m = [-34.5  -9.1  -9.8   1.4  41.0  -3.7  62.3]
Find the entry just left of the largest entry.
Answer: -3.7
The maximum -> 62.3

Read these off the grid that follows.
1) Give the entry just left of 6661.
2) Give the entry just left of 6678.
3) Give the entry just right of the centre entry.
4) Give the entry just right of 7061.
5) Give the entry just right of the smallest entry.
6) Give the entry just left of 7516.
[[9790 5728 7025 7235 3565 7170 5763 5615 8955 4760 6527 4307 6428 6460
  7471]
 [9790 5708 7014 7141 3506 7170 5762 5655 8955 4749 6398 4276 6400 6504
  7515]
 [7190 7634 5733 6033 7291 6678 5724 5524 6746 5773 5994 6142 6989 6661
  7855]
 [1327 7314 4090 8523 8651 5948 7962 7958 7387 7773 8008 7948 6103 6891
  6139]
 [7220 6559 7759 4767 7516 6367 6108 6237 4390 6719 5419 6897 6866 6261
  6276]
 [7402 4978 8301 6254 5484 6663 6762 7214 5768 7023 6354 6449 6213 6129
  5099]
 [8714 7943 6956 3862 8459 6550 5240 5109 4060 5551 4789 6325 7112 6445
  7855]
 [9497 4214 8301 4342 4811 6548 6445 7317 3846 7176 5199 6420 6366 5854
  4233]
 [1444 7234 3877 8523 8007 6171 7962 7879 8433 7773 8008 7850 6004 6891
  6466]
 [5709 4589 7779 7884 5027 6545 7695 7958 7061 7537 7450 6703 5874 6210
  4535]
 [3478 7943 4210 6103 8651 5959 6537 6199 5236 7156 6463 7948 7112 6864
  7768]]
1) 6989
2) 7291
3) 5768
4) 7537
5) 7314
6) 4767

Questions about the matrix below. Rows and columns are numbered from 1.
1) The bottom-right entry?
2) The bottom entry of the column that holds the largest entry?
3) The entry at row 2, column 3?
4) The entry in the bottom-left corner?
5) The entry just right of -2.6?
6) The entry in row 1 and column 3?
7) The entry just left of the largest entry?
8) The entry at row 2, column 1?
[[  1.7  -1.0  -1.5  -0.9  -1.0   2.2  -2.2  -0.6]
 [  3.6  -2.9  -3.4  -2.6  -1.8   7.4  -6.1   0.0]
 [  0.1  -0.4  -0.4  -0.3  -0.1   0.9  -0.6   0.3]
 [  0.0  -0.1   0.6  -0.4  -0.8   0.8  -1.3   0.5]
 [  7.9  -2.2  -4.7  -2.9  -3.8   5.9  -7.6  -2.2]
 [ 23.0 -10.0 -21.6 -13.8 -11.1  26.5 -29.8  -7.9]
 [  1.3  -1.2  -0.8  -1.5  -1.5   4.0  -3.5   0.4]
 [  1.1  -1.0   0.1  -1.4  -1.9   4.0  -3.3  -0.2]
 [  4.0  -3.6  -4.1  -2.7  -1.8   7.7  -6.0  -0.3]
 [ -2.4   3.6   3.3   2.2   3.0   2.2   5.1   2.7]
 [ -4.5 -62.3   2.4   8.1  13.9 -15.4  -7.8 -11.1]]
1) -11.1
2) -15.4
3) -3.4
4) -4.5
5) -1.8
6) -1.5
7) -11.1
8) 3.6
